(in the rows, 128 means zero)
Where one turn sends some rows of the set: a few examples, then the rows asked
K976: [155 121 159 131 113 104 128 107 145 162 127 130 100 140 119 101 115 112
 104 120 110 148 151 146  93 155 109 142 138 138 107 128 116 143 106 149
 144 168 114 123 150 119 146 146  90 126 140 105 136 166 137]
K325: [136  98 133 136 112 107 171 142 123 143 156 101 140 144 120 112 112 130
 113 131 128 121 128 162 118 158  91 114 103 110 151 144 116 137 123 127
 111 150 129 132 147 132  95 125  75 140 160 128 144  78 132]
K326: [146 100 158 117 113 103 144 124 127 134 168 128 136 148  89 121 109 140
 126  91 118 117 150 133 120 157 108 103 122 122 120 131 114 159 110 160
 160 134 127 143 146 122  77 123  90 167 168 134 126 152 108]
K95: [126 132 136 127 112 110 123 164 130 156 142 129 148 160 143 152 129 123
  96 132 130 116 145 140 132 155 109 135 130 124 123 140 139 168 133 185
 117 136 144 131 139 140 123 125  94 173 174 109 148 159 133]
K591: [143 136 104 127 106 106 117 156 124 173 139 126 135 163 126 119 114 116
 104 110 134 126 144 135 136 150  91 137 115 125 146 136 131 139 134 164
 131 132 126 118 140 158 138 109 104 154 145 119 124 175 121]
K98: [140 108 124 124 120 110 127 128 140 157 143 112 110 149  88 140 119 127
 105 127 140 127 148 145 103 124 109 148 118 109 142 132 117 138  92 147
 143 134 114 139 148 164  89  81  89 160 153 117 126 154 130]
K205: [140  88 157 126 115 101 159 123 127 135 152 121 114 150 113 134 109 128
 105  75 101 117 166 158 116 141 109 103 115 117 115 131 137 148 101 168
 150 148 110 131 131 139  62 123 113 157 150 122 139 151 130]
K877: [149  82 115 159  99 104 171 123 156 143 173 116 126 177 134 149 101 124
  94  95 124 124 130 179 124 157  96 135 113 115 152 132 124 137 107 143
 114 132 120 129 135 112  99 154 113 162 146 116 151 125 156]
K760: [152  89 100 129 132  97 138 147 148 146 154  94 109 168 125 140 106 138
 111 107 120 120 138 157 119 162  92 130 134 140 127 131 114 158  68 141
 144 132 101 120 155 118 110 150  89 166 189 100 139 115 126]
K129: [138 109 156 136 126 102 136 118 155 174 141 120 115 137 100 117 135 139
 103 146 145 146 137 154 106 140 110 137 126 121 127 130 104 163  83 153
 156 128 110 137 163 122 131 122  83 157 148 115 131 158 112]
K48: [160 108 139 120 100 137 150 145 174 155 147 111 123 142 124 124 123 121
  80 108 124 136 123 132 119 151  93 114 121  94 157 130 113 121 117 145
 141 140 128 122 149 120 154 156 109 151 164  95 165 145 130]
K999: [152 136 140 122 100 100 125 147 125 155 158 128 140 154 155 134  96 122
 113 124 109 131 152 149 131 154 109 142 137 133 113 127 137 146 123 155
 119 180 137 106 136 153 123 112  89 161 156 106 119 171 142]
K415: [ 96 115 145 129 132 104 149 188 130 150 150 119 110 143 138 137  90 126
  95 112 119 142 145 145 117 177 108 153 111 114 134 136 133 142 120 146
 117 140 117 136 148 102  75 141  89 151 152 118 137 181 138]
K893: [136  96  95 108 122 131 135 147 131 151 142 112 122 184 113 150 115 123
 121  97 126 135 152 149 122 143 109 145 132 101 120 142 124 160 115 161
 123 114 102 143 140 143  85 111 100 153 155 133 140 162 147]
K327: [145  93 147 124 118 111 147 176 160 115 142 117 124 159 123 143 101 127
 110 103 135 125 139 153 120 141 111 124 108 108 130 131 121 148  83 138
 111 135 111 122 133 123 150  78  94 155 152 113 141 123 152]
K278: [155 103 136 126 101 134 130 131 118 142 135 120 158 176 133 130 111 117
 113  80 122 137 139 132 103 161 109 134 136  97 118 130 143 154 131 170
 103 140 125 132 128 132 105 121  86 153 128 128 153 152 154]
K335: [110  95 162 163 118 103 147 135 138 155 147 115 121 146 121 110  99 127
 109 109 125 131  97 137 121 139 105 109 116 110 147 134 113 136 102 139
 107 148 121 123 137 144 112 161  92 148 160 119 139  87 142]
K734: [142  88 124 115 121 111 166 166 143 143 152 135 118 133 126 133 101 130
 129 114 124 133 125 142 134 130 116 131 127 108 140 142 111 139  87 144
 132 149  98 117 152 104 157 105  94 172 169 102 138 146 137]
K536: [146  80 121 159 130 107 146 127 130 166 147 122 133 149 134 138 120 126
 103 129 139 124 117 133 137 175 101 130 112 122 134 134 114 144  97 133
 138 143 129 119 144  70 135 165  87 147 155 116 141 129 136]
K848: [151  90 153 129 104 110 142 116 139 130 133 116 126 155 107 134 111 136
 128  84  95 120 151 154 128 143 111 109 107 127  96 123 131 174 121 148
 138 140 101 148 139 113  86 145 121 137 128 134 131 154 140]
K44: [142 126 156 133 106 110 136 165 151 158 145  93 110 138 120 101  77 131
 130 118 104 129 146 131 112 147 107 148 120 127 153 113 149 144 124 114
 142 162 118 146 162 143 103 141  92 158 135 112 122 171 137]
K508: [139  95 138 121 136 104 137 129 110 132 137 116 110 145  99 111 129 122
  98  92 121 122 144 122 103 152 102 107 119 142 114 133 120 148 107 164
 161 142 120 135 150 120  93 143 106 146 170 123 125 164  99]
K756: [125 125 124 134  93  96 126 158 134 179 146 121 116 152 114 159 118 127
  97 148 134 128 134 155 127 142 117 156 110 124 131 130 110 142 123 152
 123 130 126 124 141 156 118 142 118 146 159 118 129 187 130]
K890: [132  94 126 127 114  99 149 146 120 148 126 111 131 144 119 102  95 130
 126 112 106 135 106 160 126 165  88 118 114 122 121 132 109 144 119 137
 100 142  99 117 139 110 111 149  78 120 150 123 140  91 126]
K504: [170  81 116 151 114 114 128 121 144 143 119 126 108 161 119 121  95  95
 113 103 131 111 129 156 121 163 108 138 103 140 140 119 130 131 131 142
 114 160 123 137 123 100 129 143 114 132 137 109 146 124 154]
K556: [139 124 165 141 100 115 141 115 144 149 152 134 134 163 136 142 123 115
  88 106 101 141 155 135 104 161 106 140 144 105 106 142 128 147 117 153
 115 159 137 127 136 118 119 164  91 139 144 113 154 157 167]
K571: [125  77 126 133 136 114 154 141 126 161 142  95 106 156 128  91 107 121
 137 121 131 134 107 151 124 139 114 108 122 129 140 131 119 152 127 140
 121 148 113 138 154 135 123 155  95 144 174 123 138  99 128]
K785: [126 129 164 132 130 116 112 173 157 149 134 114 120 156 125  96  77 122
 119  89 117 143 150 125 129 174  89 133 118 120 146 120 155 147 125 133
 128 153 124 138 141 130 107 129  90 154 131 113 121 157 137]
K340: [139 115 151 145 112 105 132 115 131 126 148 124 117 149  88 124 133 125
  96  97 114 113 155 115 107 153  98 112  99 130 124 147 108 148 108 131
 155 145 129 144 152 119 103 152 120 130 146 139 120 158 135]
K552: [131  93 132 127 134 118 153 147 131 140 142 115 105 152 123 116 100 109
 120 113 116 119 122 159 134 142 101 123 124 115 142 150 119 136 107 134
 106 171 104 132 131 148  92 166 111 129 175 115 136  93 149]
K652: [140  87 163 154 105 109 154 115 108 141 133 114 129 142 120 129 130 136
 103  90 116 123 137 129  99 142 119 108  94 119 114 127 124 146 111 146
 142 146 118 132 144 115  97 152 121 137 117 138 128 167 132]
K400: [135 130 159 127 101  96 131 159 147 172 144 126 125 160 154 134 112 136
 109 126 132 140 160 183 125 166 112 131 118 126 109 134 121 173 110 165
 120 148 110 116 146 152 142 144 109 151 147 107 132 168 133]
K372: [112 123 142 134 124 105 161 189 146 156 135  99 107 138 136 117 113 137
  96 117 125 129 154 158 100 163 102 144 103 121 153 141 142 158 114 147
 133 127  98 153 171 119  98 146 101 156 138 117 147 171 125]
K620: [120 103 116 142 114  85 148 135 137 145 145  98  94 150 112 112 103 120
 106 120  94 129 134 153 117 142  86 117 109 137 130 135 113 130 124 122
 117 143 123 125 152 130 111 138  86 123 170 118 144  85 143]
K646: [151  83 140 119 120 125 139 164 162 117 148  88 121 174 137 159 101 125
  92 112 121 140 112 147 128 137 109 130 128 109 111 109 123 139  98 126
 109 137 123 117 129 126 135 124 110 136 162 117 142 143 158]
K296: [160 106 125 104 101 119 148 152 158 142 129 131 109 117 101 133 116 112
 106 131 106 117 129 134 121 136 109 136 124 119 145 132 113 124 115 144
 130 155 119 127 151 103 145 122  95 158 182  81 160 140 131]
K5: [173  78 122 137  94 107 134 135 140 139 148 102 127 168 117 120  78 133
 137  94 136 117 111 167  95 159 119 130 117 132 148 104 119 150 104 148
 115 142 116 127 137 135 104 123  88 178 158 110 146 117 128]
K209: [164  93 136 111  89 131 137 157 156 146 148  93 119 161 130 132  95 125
 100 105 126 144 117 141 106 166 116 122 114 101 124 106 105 123 126 123
 124 134 126 113 136 122 152 141  98 121 155 119 158 152 142]
K236: [108 115 170 139 122 100 140 182 146 164 134  91 112 139 135 137 107 134
  89 128 106 140 151 143 110 164 101 137 119 123 125 112 158 159 115 142
 130 132 128 138 155 112  90 156  85 159 151 101 151 160 129]
K957: [162 103 134 153 121 106 112 139 137 150 140 120 108 146 111 120  99 118
 109 112 143  99 139 127 103 173 110 127 107 128 149 134 114 131  76 125
 145 166 133 119 137 127 125 127  79 154 173 104 134 105 137]
K863: [135 130 148 128 130 126 124 167 153 125 132 111 133 139 112 110  91 123
 110 115 120 122 123 129 121 151  95 157 116 131 160 123 148 149 130 135
 120 158 117 160 149 127  86 121  98 162 131 118 116 164 133]
K920: [156 131 152 134  98 101 115 138 149 159 126 109 143 147 124 133 122 133
  90 142 129 136 128 168 125 140  93 142 114 137 132 111 136 149 112 151
 119 150 124 117 142 163 127 122 111 153 126 102 114 165 121]

K760 goes to K5
K999 goes to K400
Now these:
K278 goes to K556
K620 goes to K571
K327 goes to K646
K848 goes to K652
K415 goes to K785

